In the rows, 100 means zero.
The rows of M fall into 3 groups, which share some directions, and each row is roughly a mix of its group's hidden directions.
M, 132 rows:
123 117 86 118 57 91 122 111 103 67 98 84 104

93 104 104 77 113 129 118 83 153 102 90 91 97

104 84 131 112 64 100 60 111 80 99 114 95 114

107 77 104 114 83 80 86 127 73 80 136 118 104

117 132 74 133 70 77 91 108 89 91 101 85 90

86 110 63 93 140 102 133 90 120 104 91 106 84

105 99 86 103 66 71 95 98 61 98 63 95 96

121 108 82 77 95 108 133 72 127 74 99 80 108

76 85 112 121 102 89 87 125 72 86 67 130 97

109 107 92 126 49 86 108 121 84 78 87 105 111

84 82 102 139 98 100 66 119 83 89 81 120 81

99 118 93 130 97 86 72 119 60 122 87 110 86

102 145 105 116 142 118 87 85 98 115 112 100 94

100 56 117 109 75 103 93 137 89 81 109 113 111

107 95 139 112 65 91 81 120 76 91 101 103 127

120 129 100 103 147 129 101 98 118 98 121 103 89

105 89 82 88 67 72 103 93 71 95 58 101 97

109 92 135 117 68 92 66 107 71 104 103 94 119

91 63 101 94 60 83 94 112 71 91 75 106 104

85 98 102 134 98 72 59 120 80 120 89 101 98

97 51 96 82 59 80 107 113 102 89 94 103 107

88 107 110 137 104 88 66 130 71 119 104 107 95

91 111 121 134 135 88 67 106 82 123 94 104 107

83 111 104 131 115 105 56 122 101 121 89 117 116

89 52 104 90 67 73 103 116 89 90 88 105 116

106 61 93 81 58 78 119 113 101 84 89 104 109

98 74 92 62 60 108 122 99 107 74 92 109 99

97 119 118 102 140 143 114 98 120 102 106 102 80

98 116 105 132 114 92 65 129 74 123 113 104 84

119 121 86 138 69 82 100 117 78 75 97 94 107

106 123 80 89 113 120 113 74 133 107 72 96 71

111 89 98 68 82 110 144 78 119 74 101 94 103

117 102 84 106 50 89 126 105 107 67 91 92 98

120 144 72 92 112 115 110 79 109 115 82 82 84

91 130 109 122 122 134 86 95 121 116 130 92 89

91 73 109 118 82 65 79 122 65 99 114 107 106

100 92 135 114 58 87 75 106 75 107 99 98 121

82 56 112 97 81 72 80 113 87 99 115 115 121

90 114 110 115 139 126 79 95 124 115 133 97 95

113 117 90 89 131 131 119 85 125 98 65 94 89

98 109 91 78 120 118 110 69 147 103 82 85 105

81 65 132 78 136 111 98 102 86 114 105 115 109

111 95 76 74 62 111 125 94 114 66 107 97 87

111 125 119 128 115 82 72 94 77 136 102 88 92

75 81 112 121 102 86 62 116 78 105 72 122 98

75 73 120 82 143 106 82 89 111 125 102 106 94

101 141 108 110 143 127 96 88 108 112 118 94 89

98 101 120 100 129 135 100 110 127 101 144 99 98

100 94 140 117 69 91 68 110 80 100 103 99 128

92 54 94 81 55 86 107 109 99 90 85 99 102

108 75 117 118 70 104 82 132 70 84 108 119 109

103 69 120 119 73 102 87 137 77 83 110 113 110

112 89 88 80 50 113 106 94 115 66 110 96 86

110 87 84 84 45 73 113 98 104 84 105 91 113

118 137 78 132 68 84 97 108 81 88 101 89 104

124 111 78 74 97 114 125 81 130 101 127 76 97

101 89 110 104 109 148 92 114 130 94 134 104 88

88 125 104 103 128 136 99 84 137 112 122 99 93

104 113 61 89 120 112 132 87 124 104 112 92 70

96 110 62 91 137 107 135 93 124 100 96 101 83

112 90 98 67 95 107 141 72 120 76 107 82 106

106 99 109 77 157 120 98 90 89 116 121 102 100

98 119 58 93 135 103 128 85 111 103 98 96 74

72 104 115 128 104 86 59 118 92 132 104 98 105

117 98 97 106 75 62 100 111 55 92 77 104 110

103 91 97 105 74 58 93 107 56 100 77 98 107

117 119 89 134 62 82 108 117 79 75 101 92 94

103 131 72 91 139 95 135 93 108 104 97 100 77

93 104 66 94 141 116 121 94 125 110 110 99 72

113 145 85 83 121 89 110 66 103 119 100 85 87

104 102 125 127 126 101 60 92 103 136 110 90 101

91 75 109 73 48 97 110 106 102 81 87 112 114

98 75 145 102 74 107 69 108 102 97 106 106 127

105 90 93 61 83 109 132 72 133 86 99 92 107

97 83 112 106 76 75 104 119 55 86 76 110 116

98 62 113 112 69 118 80 129 85 83 107 120 102

103 94 135 117 70 90 68 115 85 99 102 96 133

111 94 73 73 63 105 130 103 110 66 101 97 102

93 80 142 104 77 101 75 120 84 97 111 104 131

98 139 80 91 127 97 100 62 111 120 87 87 87

95 53 97 84 57 81 105 112 93 88 88 105 107

73 65 121 73 133 102 89 86 109 123 99 105 108

113 127 96 97 131 138 114 94 122 99 69 94 114

97 63 112 112 66 112 89 131 78 79 93 114 103

97 74 87 68 62 100 119 104 92 71 79 114 97

123 145 88 98 133 121 101 81 111 109 111 95 81

69 89 111 123 104 85 81 111 70 98 65 126 98

107 84 95 61 100 112 132 73 133 85 102 93 96

104 142 107 98 125 135 120 88 115 111 111 82 87

97 68 115 115 61 110 83 131 75 86 102 109 101

76 93 99 137 111 89 65 112 75 100 78 117 85

112 102 97 79 98 110 138 75 130 71 116 78 100

81 84 123 130 89 91 68 118 83 94 74 125 98

125 115 79 75 103 115 130 81 124 98 126 77 96

92 94 111 88 130 133 102 99 139 104 137 99 95

87 55 87 78 66 70 99 95 107 101 86 101 108

93 53 112 106 69 115 84 130 93 84 106 109 100

93 103 60 91 135 110 137 94 114 97 93 106 78

123 107 77 70 102 116 119 73 123 101 125 73 102

106 77 136 90 59 109 84 110 108 85 110 102 128

86 60 120 107 71 97 98 128 82 83 97 117 121

97 119 104 125 118 110 65 128 76 126 103 122 96

102 87 83 66 65 112 132 100 116 70 106 101 102

103 95 143 114 79 90 62 112 77 104 101 101 122

108 130 80 85 115 126 110 76 133 112 82 94 79

104 124 124 134 132 83 78 113 79 122 97 100 101

107 86 81 68 64 104 126 104 99 62 90 107 97

90 84 125 99 116 131 105 118 129 94 141 107 108

98 99 121 98 118 129 104 110 134 101 148 101 105

101 129 84 77 132 95 112 65 124 117 100 87 90

127 124 78 90 111 113 118 80 113 103 134 71 90

94 63 121 113 71 94 92 133 76 86 105 111 115

95 88 118 103 137 128 90 112 126 101 140 104 102

81 104 117 91 147 119 100 84 103 131 82 95 80

118 92 97 66 118 118 136 76 116 78 116 94 92

104 91 90 69 52 100 122 105 98 65 96 105 99

108 104 73 79 76 113 137 88 126 71 108 94 93

76 61 115 108 63 70 91 113 94 93 96 110 110

92 111 115 110 149 94 76 88 96 139 104 96 104

141 104 89 81 87 118 109 84 120 100 130 69 96

101 146 93 93 132 93 109 70 106 122 104 83 92

99 85 79 68 66 111 132 96 122 75 99 104 95

116 100 82 65 96 104 134 65 122 87 93 83 97

124 104 89 77 124 120 117 72 131 115 117 80 93

101 74 90 68 76 126 116 101 127 69 113 103 99

99 90 102 68 147 114 101 84 105 125 99 97 73

122 127 86 132 67 90 107 121 77 79 106 97 90

100 62 84 82 52 73 100 101 103 102 94 88 95

119 146 94 108 140 115 91 85 100 111 111 94 83

105 86 135 99 57 93 70 105 84 101 105 95 125

93 63 102 108 76 66 84 116 72 94 87 115 116

125 112 93 71 100 114 119 79 128 104 132 74 108
Here is one row of each group, with its name. Which group are the others in?
115 149 107 115 141 118 100 94 95 105 113 98 93 => P
97 77 78 73 61 109 125 101 115 72 91 108 92 => Q
99 75 106 120 75 69 90 125 61 88 107 112 94 => L

123 79 96 112 62 129 84 125 102 82 113 113 87 => P
106 101 134 115 64 86 66 99 84 108 101 91 126 => Q
117 148 92 98 122 137 117 92 104 110 91 89 101 => L
96 87 139 107 73 92 80 122 77 89 97 109 132 => Q
103 109 118 110 126 124 105 113 133 101 146 102 107 => P
97 111 99 78 121 127 123 73 133 107 71 87 98 => L
97 143 102 130 135 112 93 87 106 112 89 76 101 => L
109 148 99 118 133 123 87 86 98 113 109 94 85 => P
121 127 77 118 52 92 113 108 105 79 93 90 100 => L
106 95 83 97 75 62 98 93 66 98 61 103 103 => P
93 96 119 89 85 127 147 89 119 81 74 101 103 => L
